The same turns and mirrors carry the whole set onto itself and the rows of a family onto each other. Which other rows belong to the same family as each row named below? List them in the order they appear above.
These 15 rows form 3 families of 5 rows each.
k670: [26,-10,31,-14,-52,-1,6,3]
k693: [-13,12,-2,-32,-42,8,-42,-11]
k574: [-22,-24,-15,-12,-14,-18,8,18]
k668: [-32,15,23,-7,-20,11,20,-9]
k447: [-23,33,34,-6,-35,5,-8,4]
k67: [38,-20,10,-12,-27,-3,-13,-1]
k213: [-13,-11,3,-13,-62,5,-24,-22]
k881: [30,-21,24,-11,-31,-5,0,18]
k220: [-32,17,35,-11,-33,8,-3,-17]
k596: [10,23,-9,-29,-15,-32,4,12]
k514: [-13,28,-22,-30,-14,0,8,12]
k575: [-1,41,-10,-18,-12,-13,4,4]
k306: [2,-8,-2,-31,-54,14,-31,-16]
k125: [-14,-29,7,-24,-5,-19,14,15]
k772: [-13,-37,-12,-3,-16,-1,-8,11]

Same family as k693: k670, k668, k596, k772
Same family as k67: k447, k213, k514, k125

The same turns and mirrors carry the whole set onto itself and the rows of a family onto each other. Which other rows belong to the same family as each row named below? List them in the order they appear above.
These 40 rows form 5 families of 8 rows each.
k320: [-1,22,9,-11,25,23,-28,-26,4,42,-4,-16,-24,30,-3,-3,33,55,-29]
k969: [2,8,14,-4,34,29,-26,-18,8,40,-7,0,-3,35,-8,7,16,43,-34]
k421: [12,44,37,28,10,-23,17,16,35,40,28,5,6,6,0,-7,11,30,-14]
k766: [6,6,11,-15,23,11,-39,-39,8,48,-10,0,-11,30,3,-1,21,50,-20]
k208: [19,-5,0,-12,-40,-12,9,-4,16,12,-11,11,-1,18,-27,5,52,15,3]
k454: [-3,25,-2,10,1,-37,8,14,32,39,29,-2,-20,35,-5,-55,32,20,8]
k502: [12,-17,3,-17,6,18,9,6,-6,56,23,0,-13,8,3,13,43,28,7]
k867: [2,14,13,-11,13,20,-40,-33,7,37,-16,3,-13,29,-5,3,14,49,-26]
k395: [-16,17,28,-11,25,-1,-7,-15,42,17,31,-14,21,58,-28,-32,48,21,27]
k806: [0,19,-4,7,-2,-39,18,8,23,40,39,6,-20,12,-13,-40,41,20,20]
k933: [-13,33,67,5,35,15,-9,1,21,39,19,10,17,29,-11,2,30,30,29]
k907: [15,14,2,-20,-36,0,21,9,8,6,-3,5,14,21,-30,-1,48,13,11]
k348: [23,-26,12,-7,-2,9,4,-9,4,51,12,3,-2,14,5,31,32,27,0]
k41: [19,34,-5,-16,-1,-19,-40,-28,8,10,-27,11,9,33,-14,-30,41,19,-8]
k498: [-18,9,19,-9,23,-8,-14,-22,46,21,30,-10,14,54,-21,-32,42,33,39]
k734: [11,-9,14,-24,-10,7,-3,14,-4,49,16,9,-12,12,3,34,33,34,0]
k781: [-29,18,15,-17,0,-6,-6,-23,34,13,22,-10,15,55,-41,-39,37,29,25]
k168: [31,3,-1,-11,-33,-20,9,2,15,8,-13,19,7,17,-20,4,45,13,7]
k833: [-2,29,66,-3,29,10,-12,6,43,22,23,8,23,26,-12,1,19,42,18]
k756: [-7,27,-7,11,2,-44,17,-11,43,40,31,-6,-13,29,-13,-38,31,34,14]
k716: [-5,11,3,-7,27,31,-33,-32,-8,32,2,0,-9,36,-3,5,26,42,-17]
k290: [16,-18,9,-3,-7,10,-10,-3,-3,58,16,4,-12,8,14,21,34,21,-3]
k863: [-32,0,27,-10,7,6,-7,-13,35,24,18,-8,6,69,-23,-28,48,18,34]
k488: [21,11,2,-12,-34,-15,10,11,9,18,-17,-5,10,16,-19,-7,56,1,-8]
k403: [-2,40,34,34,13,-13,12,20,21,39,12,10,-9,15,-15,-12,14,23,-31]
k640: [6,35,-8,-19,4,-3,-26,-28,9,13,-36,9,-8,17,-10,-37,48,25,5]
k664: [-3,42,62,-10,37,10,-9,8,38,28,11,11,14,18,-8,-8,14,40,17]
k227: [10,33,4,-24,19,-6,-45,-17,15,12,-30,14,-4,33,-12,-30,52,21,13]
k300: [-7,29,71,-1,26,14,-19,20,29,22,3,21,8,27,-10,-6,33,31,20]
k107: [13,9,-7,-7,-39,-16,17,-5,17,12,-13,-1,6,41,-20,-3,56,4,4]
k216: [6,31,40,33,8,-3,19,15,28,35,23,-11,-15,13,-8,6,17,40,-22]
k760: [-33,13,27,-12,14,3,-4,-25,47,31,22,-1,3,56,-27,-44,47,38,21]
k119: [-10,40,64,-9,29,15,-30,-3,22,31,14,2,13,24,-2,-13,24,34,28]
k33: [14,-4,4,-12,-10,2,12,10,3,62,14,21,-10,8,15,19,26,24,2]
k116: [15,30,0,-15,-1,-9,-44,-22,0,11,-25,13,10,25,-18,-29,46,9,5]
k830: [8,45,30,29,15,-14,25,12,30,41,31,-7,-2,19,2,-5,13,25,-20]
k917: [-6,24,-2,-2,3,-39,22,-2,44,39,34,-1,-21,31,-7,-36,37,30,25]
k12: [6,41,37,28,5,-15,20,32,26,32,15,-1,-13,20,-18,1,6,35,-5]
k718: [-23,19,-9,7,0,-36,16,-2,24,57,23,7,-27,32,-6,-43,29,26,15]
k448: [13,58,6,-20,-4,-5,-34,-12,-1,8,-24,1,3,27,-7,-32,48,20,2]

Same family as k734: k454, k933, k716, k488, k640, k760, k12
Same family as k867: k208, k395, k290, k664, k116, k830, k917
Same family as k448: k320, k502, k907, k863, k403, k300, k718

